One vector is turned by the same rotation once a tick. Each row is the vector after some number of ticks, and that number follows the row.
The counts run from 0 to 456.
[185 123 101 118 108  72 140  96 109 113 197  88 119 156  93  83 151 121
 164 128  90 134 168  90 177 109 131 116 130 151 129 108 125 125 125 102
 117 167 118 110 130 119 145 151 112 133  98 109 117 170 101 110 107 127
 119 136 124 143 147 113  89 111  98 158 139 147] -> 433
[125 148  83  88 134 116 145 160  96 100 172 139 112 139  86  81 126 106
 152 117 127 128 156 107 141 126 124 116 107 118 111 135 136 122  97 106
 114 194 116 101 141  84 128  83 149  70 106 120 141 131  94 125 122 124
 107 145 143 111 138  81 143 125  68 154 157 148] -> 219
[147 164 113 143 104  74 132  91  90 119 172 100 128 152 105 100 134 142
 130 138  67 141 143  79 179 140 155 109 135 156 135 101 105 144 130 106
  94 148 127 108 123 150 135 182 123 155  92 142 112 120 129 146 117 118
 126 175 141 143 134 128  58  94 114 166 147 122] -> 416
[112 123 109 178 136 145 128 162 139 156 133 113 166 160 122 147 152 143
 143 124  83 147 141  84 127 114 132 138 169 146 139 128 119 105 169 135
 138 168 114 164 134 153 148 158 176  88  88 150 152 119 142 114 101 103
 112 168  75 119 106 144 145  72 103 132 145  77] -> 30
[125 149 103 113 111  80 159 107 102 114 167  84 129 141 117 125 110 149
 142 145  93 165 142  92 200 140 135 110 134 160 128  95 124 119 129 123
 100 167 113 110 114 119 157 153 100 150 100 120  97 135 114 116 120  99
 149 174 119 139 133 103  34 120 124 151 141 127] -> 423
[114 100  66 109 162 186 178 147 128 118 134 112 121 119 126 132 126  95
 153 117 128 139 129 120 130 129  80  94 138 122 117 129 144 124 104 137
 139 208 115 133 141 106  88 102 146  56 117 108 156 116 117 101 116 127
 108 130 109 121 113 118 155 128  71 157 184 109] -> 295
[108 176 125 125 106 111 127 127  85 107 189 125 137 161  69  75 119 150
 126 117 101 146 161  85 145 132 165 134 115 131 131 118 121 145 112  95
  94 159 138  89 106 120 138 115 155 128  96 150 103 124 145 128 121 136
 126 191 108 118 159 108  73 115 114 158 158 129] -> 193
[164 144 117 109 134 150 140 148 155 112 123 149 143 118 149 140 186 139
 132 141  89 169 130 105 149  96 106 146 154 173 102 113 115 152 155 115
 149 149 113 128 155 112 134 161 151 114  84 143 154 124 111 165 141  93
  94 163 152 111 103 103 166 104 129 171 173  64] -> 387
[127 143 151 129  96 129 102 140 136 115 168 148 154 153 104  79 192 162
 124 131  96 145 144  71 131  90 157 174 129 146 118 119 116 140 132 114
 123 136 145 103 138  79 135 117 160 129  81 164 144 113 147 128 108 102
 112 199 108  89 162 118 118 103 119 131 153 102] -> 178
[115 147  77  70 140 126 150 166 112 108 159 145 124 127  81 103 125 115
 154 113 134 141 149 110 140 109 114 124 116 120 112 130 136 112 107 107
 122 202 106 111 147  65 132  76 158  69 103 110 154 128  86 119 122 104
 113 160 126 104 125  78 144 130  70 141 160 124] -> 220
[100 172 124 148 115 110 127 178 110 142 138 126 149 111 111 155  85 145
 149 137 121 139 129  98 154 131 107 145 124 142 103 139 115 107 137 124
 148 211 110 161 163 121 137 117  95  89  96 188 147  86 122 133  94 125
  95 152 163  99  91  77 106  66 136 139 128 124] -> 240
[112 101 125 157 103 178 154 159 159  91 166 139 131 129 136 107 184 143
 140 168 112 158 133  82 133 120 103 110 140 141 105 115 159 139 125 153
 145 134 177 132 124 105 118 140 126 100  67 141 141  98 176 118 104  98
 114 130  92 101 153 134 165  90 106 155 193  90] -> 95
[145 120  92 116 133 121 138  96 130 108 135 106 149 128 105 162 133 138
 145 121  87 147 149 112 133  94 104 138 150 167 110  39 133 175 122 151
 108 128  83  92 124 106 128 124 107 119 122 100 146 137 133  84 150 103
 127 185 135 134 113 142  96 144 127 168 167  79] -> 131
[152 127  60 162 151 103 150 102 106 119 165  81 122 136  97 128  82 114
 174 128  80 128 138 105 149 149 100  85 140 132 149  96 135 158 120 142
  85 155 108 108 120 178 112 149  96  96 114 115 157 134 139  97 115 144
 108 117 134 167 114 153  99  82 106 177 150 130] -> 59
[120 122 113 141 124 164 167  93 114 110 154  95 126 144 118  80 146 126
 102 133  82 147 121  95 139 150 140  77 149 130 127 117 115 169 109 117
 102 156 140  97  99 150  75 162 155 121 107 126 125 105 165 135 107 133
 119 170 107 136 156 152  96 117 118 171 188 114] -> 343
[139 122  92 133 143 150 179 119 107 109 165  82 114 128 105 109  78 104
 163 111 121 137 122 122 138 149 100  94 133 106 125 132 137 138  93 107
 131 209 126 126 123 150  88 104 106  68 114 127 136 131 115 110 102 163
  81 106 155 143 121 127 116 105 105 178 174 139] -> 292
[101 160 118 110 105 120 133 132  94 105 179 131 139 165  84  79 136 139
 121 117 109 147 157  86 138 110 161 129 124 131 133 123 125 142 110 100
  91 160 136  89 105  95 130 112 166 123  92 145 114 121 131 117 121 122
 133 208  91 116 168 106  83 123  96 144 165 127] -> 194
[159 117 112 174 102 120 140 131 130 104 166 101 113 106 123 129 132 125
 168 151 103 135 127  85 148 121  89 103 132 133 110  97 135 147 115 142
 157 145 156 134 146 153 107 144  66  90  77 144 155 106 158 130 100 140
  85  83 169 133 123 139 136  70 121 175 174 123] -> 84
[116  93  79 122 161 156 152 127 138 155 135  93 146 159 109 134 119 115
 141  95  96 129 140 121 117 110 101 118 156 126 140 111 127 124 118 135
 118 204  90 123 126 103 110 104 162  80 123 101 169 132 108  58 100 123
 126 187  77 116 122 157 105 127  89 128 150 112] -> 279
[159 149 103 105 127 103 159 105 101  62 182 102 115 115 107 109 121 122
 155 149 117 148 143 116 170 129 105 113 113 146 107  74 157 181  89 124
 117 144 133  83 120 108 122 106  74 123 108 117 124 138 130 115 140 132
 105 126 176 131 138  99  96 126 120 181 172 128] -> 142
[117 103 146 165 111 153 150 152 167 105 154 111 154 109 155 164 152 167
 150 177 106 173 133 101 141 117  87 141 151 168 116  90 158 136 138 167
 153 139 144 139 127 110 140 140  84 120  78 150 141 100 166  91 110  91
 117 147 101 102 122 140 116  88 150 142 167  77] -> 98
[123 155 145 133 105 116 105 151 141 135 139 145 174 133 107 142 171 163
 120 130  87 148 147  81 128  81 140 180 145 165 112  93 106 136 152 133
 131 141 120 120 144  79 149 128 141 131  86 167 139 105 132 111 118  94
 122 221 104  81 121 111  98 116 137 123 150  83] -> 180
[113 118 106 125 134 145 155 118 134  99 145 112 147 139 125 149 144 150
 137 147 102 169 152 116 138 120 113 137 154 160 121  51 147 165 122 156
 102 122 102  89 105  96 135 117 111 132 112 112 132 125 158  77 137 102
 145 203  89 114 138 148  95 146 130 153 176  78] -> 122
[134 154  70  90 138  98 136 139  90 127 138 141 139 139  64 128 135  99
 146  88 107 132 156  94 125 101 139 135 135 133 115  96 118 136 113 109
 114 184  92 104 139  80 127  93 171  78 114 116 143 134  86 111 133 119
 112 179 131 115 110  94 123 147  65 165 153 115] -> 212
[118 148  76 104 135  94 153 122 110 129 140 119 137 133 126 141 137 139
 116 134  82 161 138  85 178 133 135 115 139 162 128  78 119 115 142 135
 101 161  99 115 118  90 150 169 135 144  93 115 113 122 119 133 137  74
 160 206 100 133 121 102  64 145 103 150 144 108] -> 421
[150 119  87 123 141 126 140 100 138 103 126 122 149 136 109 144 153 137
 143 119  84 150 150 106 122  87 105 125 154 169 118  48 137 179 121 143
 102 124  94  83 121  98 130 118 128 122 123  92 159 142 129  82 149 112
 135 184 113 131 123 153 124 155 108 164 175  76] -> 130
[115 144  83  88 140 113 147 166 119 125 148 123 145 115 113 147 109 123
 164 126 139 151 150 125 156 124  94 144 115 151 102 114 135 112 112 131
 136 203  86 128 155  60 158  84 115  86 124 122 142 115  85 102 122  90
 116 162 138  98 103  75 119 123 104 136 140 126] -> 222
[106 122 108 125 121 165 151 123 126  83 157 130 133 152 118  89 155 144
 125 144 102 162 144  94 121 116 127 118 131 140 130  79 159 173 120 128
  86 123 134  87  91 110 117 124 150 119 100 115 141 127 178  97 138 116
 139 196  77 117 164 155 117 127  96 159 192  86] -> 120
[128 123  95 100 130 123 144 180 137 105 159 130 141 133 129 157 150 135
 186 138 129 155 161  99 166  99  96 167 133 168 113 117 155  96 152 130
 153 177 100 160 151  92 182 120 129 100  91 132 141 143  98 109 119  86
 115 144 115 110 113  86 148 100  91 138 146 101] -> 454
[114 123 145 164 129 172 154 129 146 121 158  95 144 133 155 109 120 169
 133 173 107 162 109 131 158 161  94 102 141 119 126 142 135 164 121 136
 126 174 140 128 128 153 104 137  87 132 100 166 147  92 162 121  90 122
  91 146 133 104 122 139  98  55 173 143 157 101] -> 324
[160 132  96 131 135 108 142  89 124 105 146  95 146 116 102 163 117 147
 149 120  92 147 150 109 149 103 107 138 138 163 114  38 137 190 116 132
 102 125  88  92 121 124 127 122  79 130 122 106 139 146 128  85 148 133
 115 166 153 141 111 148  84 137 141 171 165  90] -> 132
[113 157 153 123 102 121 130 157 136 109 152 131 155 109 128 140 145 173
 137 162 115 172 139 100 164 114 117 167 130 159  98  99 125 134 132 140
 147 154 133 121 140  81 161 119  98 143  87 167 124  93 138 115 119  87
 116 197 135  81 126  93  87  97 160 128 148  98] -> 173
[121 118 123 169 127 122 147 167 156 137 155  90 160 144 144 154 123 165
 181 151 105 159 140  96 160 128 114 137 161 149 137 142 137  93 153 141
 152 187 120 172 133 150 172 153 113 108  99 156 133 121 122  93  86  99
 108 139 101 108 105 123 108  47 135 121 128 101] -> 24
[131 108 116 145 137 171 146 101 142 138 127 116 148 150 126  93 172 136
  97 132  61 139 111  83 113 125 128  96 165 134 125 114 100 168 126 125
 116 146 132 124 127 138  80 165 164 114  98 142 167  99 158 124 103 120
 106 188  98 127 139 166 120  99 129 156 173  82] -> 336
[120 113 106 153 137 170 144 112 148 146 110 114 156 130 125 123 168 140
 103 121  57 145  99  95 124 124 125  94 169 141 121 100 107 161 134 136
 111 156 123 113 126 136  89 168 154 119  96 140 158  94 151 116 110 109
 117 196  91 114 122 167 111 118 135 150 174  72] -> 337
[144 126 106 117 121 103 133 177 138 108 163 121 145 131 129 155 120 147
 195 144 129 154 159 106 174  98  93 171 131 160 114 121 154  97 154 135
 148 182 104 152 145  99 188 124 104 107  94 140 135 138  94 103 121  87
 110 136 128 113  96  84 128  92 106 141 140 103] -> 455
[130 131  93  93 130 121 142 181 132 103 158 134 136 142 117 127 157 129
 177 142 128 154 161  96 152 100 104 151 131 156 116 131 155  93 145 126
 151 170 113 140 149  80 178 125 137  85  86 125 136 152 107 121 125  82
 119 148 107 106 120  84 163 105  68 149 159  99] -> 453
